(in the rows, 128 means zero)
Each path below is one point turned by a fixed rotation once a step. After each direction that follows a path, write how fast that rotation turns it, in degrees a step (0 if it stays still).
Each turn is a multiple of 5 degrees from 10 to 175, or 0.
Each row of a path follows its step; steps can be skipped.
Path 1:
step 4: [128 143 129 139 122 129 129 127 122 132 127 126 130 125 131 131 129 129
 128 118 119 126 126 129 126 123 126 128 128 127 126 137 128 135 132 128
 122 125 126 121 128 125 135 138 126]
step 7: [127 131 124 126 132 129 120 130 132 125 128 135 132 120 133 121 122 126
 126 128 131 122 135 140 129 124 127 131 127 134 128 129 125 129 130 125
 131 129 117 125 121 135 140 134 127]
step 9: [126 132 135 125 120 121 121 129 126 131 126 131 130 128 128 128 128 131
 122 126 129 124 136 130 132 125 131 133 128 127 125 142 129 128 122 136
 129 126 118 134 119 121 138 130 127]
step 10: [130 134 128 130 127 128 132 127 132 131 125 125 124 116 131 122 133 130
 132 123 116 124 126 129 121 123 121 127 135 130 125 141 124 133 128 130
 125 125 123 121 127 124 123 135 129]
step 11: [123 134 123 122 125 118 118 131 126 127 128 136 122 125 134 128 123 126
 128 124 128 127 124 137 125 134 124 128 123 120 127 134 125 131 129 122
 122 125 120 126 122 123 133 125 124]
step 14: [134 130 130 133 131 130 126 132 139 132 123 128 130 122 131 128 119 133
 128 124 129 131 127 138 123 120 131 130 123 127 120 137 122 130 128 133
 132 132 126 132 128 117 123 134 125]
step 20: [129 131 135 130 140 129 118 127 137 128 125 134 131 122 134 119 121 130
 126 125 128 133 132 135 126 123 129 128 126 126 120 136 129 128 130 135
 122 132 124 126 132 131 134 130 127]
step 22: [129 130 129 128 129 121 127 127 136 127 123 134 127 117 136 127 125 130
 125 128 127 129 128 132 126 119 126 132 132 131 128 137 123 125 123 134
 126 118 127 135 121 118 128 134 125]
step 28: [126 127 134 127 128 124 120 128 128 128 128 137 128 122 136 120 125 121
 130 126 127 135 128 130 128 122 131 128 127 124 126 143 129 127 121 130
 127 123 121 138 124 127 136 128 123]
Directions:
[128 129 129 128 128 125 129 127 127 132 129 127 127 127 131 126 129 126
 126 130 128 127 125 128 128 128 130 130 131 126 129 125 130 130 127 130
 128 129 127 129 126 127 127 130 130]  55
[127 131 127 131 128 131 130 126 128 130 127 127 128 127 130 128 128 130
 129 127 125 130 126 129 126 126 129 125 127 130 127 127 129 130 126 131
 128 127 129 127 131 127 126 126 129]  175
[127 126 129 126 130 129 130 127 127 130 128 127 128 130 132 128 129 131
 128 129 128 128 128 127 128 126 128 128 126 126 129 126 126 129 130 127
 125 127 127 128 130 129 133 128 126]  85
[126 124 128 129 123 128 131 125 128 127 127 128 130 126 127 128 129 128
 129 127 126 127 129 126 128 130 128 128 128 126 129 129 128 128 127 130
 126 126 125 128 128 125 128 129 128]  55
Path 2:
step 0: [139 138 125 122 123 128 134 124 134 135 121 123 122 127 123 122 135 132
 131 128 122 133 122 120 120 126 132 126 124 134 123 126 124 125 117 123
 131 126 124 125 127 124 140 121 117]
step 1: [138 126 136 129 134 114 134 129 130 140 131 124 134 133 125 133 130 122
 132 130 128 133 138 134 129 129 125 134 134 129 122 132 123 120 116 126
 128 124 124 125 125 124 125 116 121]
step 3: [129 127 127 138 118 137 123 122 135 138 122 134 123 131 124 130 120 122
 128 130 123 132 133 131 132 124 121 114 121 127 130 127 128 136 125 135
 119 130 137 125 126 129 125 118 133]
step 8: [125 127 125 130 127 125 120 118 131 120 129 130 126 136 125 125 129 126
 125 136 117 133 128 129 124 128 128 109 129 144 135 131 136 123 130 125
 132 134 125 129 124 126 130 134 124]
step 13: [129 123 136 136 120 111 125 126 126 132 131 131 125 130 120 132 125 134
 126 122 121 124 117 128 130 124 129 129 125 131 129 140 126 125 134 122
 126 130 119 128 123 121 124 136 140]
step 14: [131 132 125 118 126 115 133 126 128 124 133 139 125 129 126 126 127 129
 125 128 120 114 131 117 131 139 121 128 126 130 131 136 131 132 136 122
 137 131 132 121 126 133 126 130 130]
step 17: [122 135 141 128 128 131 129 122 120 122 136 126 122 140 126 124 115 126
 122 127 118 131 130 134 130 125 124 130 133 131 131 124 122 121 124 116
 124 124 126 138 125 134 133 129 128]
step 21: [122 119 137 139 119 126 131 135 132 125 128 124 129 133 127 118 124 126
 126 131 129 121 119 120 127 127 137 128 132 123 121 115 126 133 136 127
 122 124 124 134 134 128 130 132 120]
step 26: [132 124 132 130 125 125 130 125 132 130 130 127 130 124 145 117 124 132
 133 121 126 120 133 133 134 130 132 135 127 127 132 116 134 118 124 118
 132 120 124 131 123 137 129 126 124]
Directions:
[126 125 128 127 126 127 127 131 125 127 126 131 127 128 125 131 129 130
 128 127 127 127 126 126 129 128 128 128 128 128 128 127 127 129 129 129
 130 129 125 125 131 131 127 128 126]  45
[130 129 125 128 129 125 128 128 129 129 128 128 127 126 128 128 129 130
 129 126 129 126 126 128 131 127 132 127 129 129 127 128 127 127 126 126
 127 127 128 128 125 129 127 132 127]  55
[128 129 126 125 126 129 127 130 127 124 130 126 127 126 129 127 129 129
 125 125 127 129 132 129 126 128 129 127 127 129 128 128 129 127 126 126
 128 129 126 128 129 127 125 128 127]  40
[126 127 127 127 128 127 127 129 129 126 125 128 129 127 130 128 130 128
 127 128 124 130 124 125 127 127 128 128 129 132 126 129 129 128 129 127
 126 130 130 128 127 126 129 128 131]  130
[131 129 127 128 128 129 127 128 127 129 124 127 125 127 127 129 126 126
 127 129 130 130 128 130 127 129 130 127 129 131 131 130 130 129 128 129
 127 129 127 128 131 128 131 130 126]  90
[130 128 125 126 128 129 130 130 127 126 129 127 130 127 128 128 128 128
 129 131 129 129 128 129 131 127 125 129 131 126 126 130 128 126 129 129
 126 129 129 123 130 127 127 128 127]  80
Path 3:
step 3: [130 125 131 133 128 122 124 130 134 119 132 128 115 129 119 135 125 131
 136 134 122 127 126 137 126 132 122 132 123 125 137 127 122 123 132 120
 133 121 129 122 135 128 116 125 120]
step 4: [133 128 127 121 136 120 125 130 128 116 126 130 117 130 137 135 124 127
 126 128 119 136 123 128 122 123 137 127 138 126 128 130 125 119 121 131
 127 129 124 128 122 130 123 143 132]
step 12: [120 120 129 139 127 125 130 129 126 115 123 126 127 123 127 133 132 126
 128 119 125 115 134 138 134 135 129 117 136 128 134 126 131 131 133 132
 131 131 125 128 121 134 121 130 130]
step 13: [122 129 129 125 136 121 133 118 120 124 122 118 127 131 131 122 119 125
 126 129 125 125 124 131 137 122 117 128 128 134 136 132 139 119 123 131
 121 132 131 129 128 131 134 136 125]
step 14: [123 126 128 120 128 135 134 126 134 123 138 131 127 127 125 130 130 134
 126 132 138 127 121 125 133 120 137 130 125 135 138 131 134 127 133 130
 126 132 121 137 132 136 123 125 114]
step 15: [123 140 131 120 137 120 129 133 127 129 140 130 125 117 121 127 126 124
 125 126 130 126 127 138 116 122 120 128 130 126 127 133 127 127 124 125
 133 119 121 136 136 124 121 125 128]
step 28: [130 139 130 140 142 123 129 135 133 122 140 126 135 122 127 132 131 124
 129 131 128 125 131 138 128 130 136 116 130 131 128 126 130 122 137 130
 130 122 128 129 121 128 124 122 123]
step 30: [130 128 136 126 123 135 128 122 129 113 120 130 121 127 121 126 125 139
 126 123 130 127 130 139 136 129 134 125 135 129 141 134 130 130 132 123
 127 129 118 129 129 133 135 131 125]
step 31: [123 123 127 119 136 125 131 125 131 125 131 127 127 129 130 125 128 136
 125 125 120 118 126 129 132 124 120 126 128 138 128 132 135 121 114 124
 128 128 118 140 136 117 122 133 132]
Directions:
[128 128 130 128 129 130 124 130 127 126 127 127 126 128 128 129 128 126
 128 126 125 125 126 127 129 129 129 133 128 128 129 130 132 128 126 129
 128 128 128 130 128 129 127 129 126]  40
[131 125 129 128 133 127 126 126 128 128 128 128 127 125 125 125 131 128
 128 127 130 127 128 129 128 128 127 128 130 128 129 127 126 128 131 128
 129 126 129 129 125 127 129 128 128]  160
[124 131 128 125 130 129 128 129 130 130 128 129 127 130 130 127 131 128
 127 129 126 128 128 126 128 125 130 127 126 128 128 129 129 126 131 128
 128 127 130 129 125 127 129 127 126]  80
[126 129 127 129 126 127 127 127 131 127 129 127 128 127 126 130 128 133
 129 128 129 126 126 128 129 132 129 128 127 124 128 127 128 129 132 129
 127 127 128 129 128 129 128 128 128]  160
[126 127 129 128 127 128 129 128 129 127 125 125 128 124 127 128 128 126
 130 128 127 129 131 130 128 128 126 129 123 128 128 129 127 128 129 130
 127 128 131 127 128 127 127 126 130]  110
Path 4:
step 8: [127 130 134 117 127 132 135 134 135 124 129 124 137 131 131 130 136 120
 125 130 128 128 125 129 124 129 119 132 125 126 132 128 123 130 127 128
 132 129 122 131 141 130 137 128 137]
step 11: [128 123 134 119 122 138 120 137 132 123 127 135 135 129 139 123 132 125
 132 125 132 128 124 133 129 123 131 125 121 123 125 128 122 132 126 126
 129 128 128 129 134 133 133 126 133]
step 13: [119 124 120 126 136 125 131 134 131 125 132 127 133 131 135 126 136 121
 123 138 131 133 128 132 124 139 131 129 135 125 130 126 129 133 127 122
 131 120 125 132 128 132 132 127 126]
step 14: [125 120 134 117 122 139 131 127 124 127 131 125 127 128 127 125 131 121
 132 134 130 129 131 131 126 127 127 119 125 123 125 134 124 129 124 124
 137 125 123 127 137 124 137 122 129]
step 20: [124 126 127 120 125 134 132 132 127 130 130 131 140 133 133 127 131 121
 129 128 124 125 130 134 127 134 126 124 129 125 131 140 124 128 127 137
 137 122 124 131 125 132 137 127 135]
step 21: [130 123 134 131 130 138 136 132 130 128 127 117 125 123 131 117 124 117
 131 129 133 134 133 133 132 122 135 123 125 133 125 128 128 125 126 130
 133 126 121 127 128 132 130 134 133]
step 24: [127 131 129 127 132 134 139 135 135 122 129 124 126 123 128 122 129 114
 124 130 138 134 130 126 118 134 126 131 125 129 127 130 129 131 134 132
 129 126 127 131 134 137 134 128 130]
step 29: [130 121 128 128 129 125 126 140 135 128 126 135 125 126 128 127 139 126
 129 130 128 134 128 129 128 141 130 122 127 129 128 135 127 130 131 126
 137 121 122 134 125 130 136 119 129]
step 30: [121 125 132 119 131 140 124 127 131 126 133 127 122 131 134 125 130 120
 121 125 135 133 130 129 126 124 132 124 123 124 118 131 123 132 131 126
 133 128 127 124 132 137 136 129 125]
Directions:
[129 126 124 129 127 131 126 128 130 127 127 128 129 129 130 124 129 127
 129 130 129 128 128 126 126 129 127 128 128 127 129 125 127 126 128 129
 125 129 129 128 131 126 128 125 127]  25
[129 130 127 127 128 125 130 129 131 128 128 131 132 130 129 127 130 130
 127 128 125 130 127 128 127 130 129 128 125 129 130 127 132 129 128 128
 128 128 129 128 128 130 129 127 130]  155
[129 128 131 127 127 126 129 130 129 129 126 127 125 126 128 128 130 129
 129 131 131 129 127 131 127 127 127 129 127 126 131 127 128 127 127 130
 126 130 128 124 128 127 128 130 130]  110
[128 126 130 131 128 129 128 131 129 129 127 127 129 128 127 126 127 130
 130 126 125 128 127 124 130 127 127 127 127 126 128 126 129 126 125 129
 132 128 127 127 127 127 126 129 129]  60
[126 125 128 130 128 127 129 129 127 126 129 129 127 127 127 127 125 128
 129 130 130 129 132 129 129 130 129 128 129 131 130 128 133 127 127 128
 130 126 128 128 128 127 128 126 129]  95
Path 5:
step 1: [131 131 130 130 135 132 127 121 127 124 122 120 131 124 133 126 135 118
 130 129 136 138 131 130 126 129 133 122 121 126 123 135 128 133 133 130
 135 121 122 124 134 136 122 124 130]
step 2: [132 135 134 124 129 130 133 122 133 131 121 130 130 125 137 125 128 133
 136 130 132 126 116 128 133 127 137 120 131 124 132 129 122 127 139 129
 125 123 129 121 128 121 121 130 129]
step 6: [134 126 133 135 128 118 125 122 130 134 128 131 121 129 116 119 133 128
 126 125 129 128 129 131 130 124 135 121 123 127 119 137 118 130 130 125
 129 128 132 131 129 126 133 119 125]
step 10: [122 128 127 131 128 130 137 126 126 126 134 130 118 125 131 127 120 115
 128 128 129 128 138 123 126 138 128 116 136 123 126 133 125 125 127 137
 126 124 135 130 130 130 134 127 130]
step 12: [121 131 135 135 129 129 125 117 129 138 118 132 125 127 132 129 126 136
 130 125 126 120 134 116 123 127 129 125 122 132 126 125 121 124 131 121
 130 129 133 135 120 126 127 126 128]
step 14: [127 123 128 128 132 134 132 120 124 134 138 133 134 129 127 126 128 131
 131 129 125 132 123 131 118 141 125 132 132 136 127 128 133 128 124 116
 132 123 134 129 138 126 129 129 127]
step 16: [123 127 123 125 128 133 127 130 131 129 126 139 120 127 129 133 124 116
 125 139 129 137 131 134 126 126 126 132 126 129 118 136 122 121 123 127
 126 129 128 135 125 130 128 117 121]
step 27: [130 124 125 136 127 131 125 123 119 133 125 127 125 134 116 126 126 127
 132 128 133 130 136 123 127 127 124 119 132 117 130 124 131 130 124 122
 123 134 126 117 123 132 124 125 135]
step 28: [129 125 131 132 131 128 125 129 127 127 121 124 124 120 127 127 129 133
 133 114 127 134 141 132 126 127 124 123 133 125 126 128 131 118 134 137
 126 127 132 128 121 130 117 133 127]
Directions:
[128 128 127 130 129 127 123 129 126 131 127 127 127 128 128 127 128 128
 126 129 127 127 129 126 128 126 128 127 127 125 131 129 128 130 128 126
 126 125 126 132 127 128 129 129 129]  120
[129 128 128 132 130 130 130 127 127 125 131 129 129 127 125 129 128 129
 128 126 126 126 128 126 132 128 128 126 129 126 129 127 130 126 127 128
 129 129 128 131 126 129 128 126 127]  20
[126 128 124 130 128 128 127 127 129 126 128 128 132 129 127 131 127 129
 128 128 128 127 130 126 126 125 127 128 126 128 128 126 129 127 127 127
 124 129 128 126 131 128 130 129 128]  80
[128 127 129 125 128 128 128 127 128 128 129 129 126 127 127 130 130 126
 129 128 127 129 128 125 128 125 127 127 128 131 128 128 129 124 128 128
 130 128 124 127 125 123 129 130 127]  85
[128 127 131 130 128 127 128 123 128 128 126 128 128 127 129 125 130 127
 129 127 127 127 127 129 129 126 130 131 124 130 128 128 129 127 128 130
 126 126 128 128 127 131 127 130 129]  65
[125 129 128 129 130 125 130 131 126 128 125 129 127 127 126 127 127 128
 129 129 126 129 129 128 126 133 127 125 127 131 127 126 130 128 127 126
 126 129 127 129 127 128 128 129 128]  20
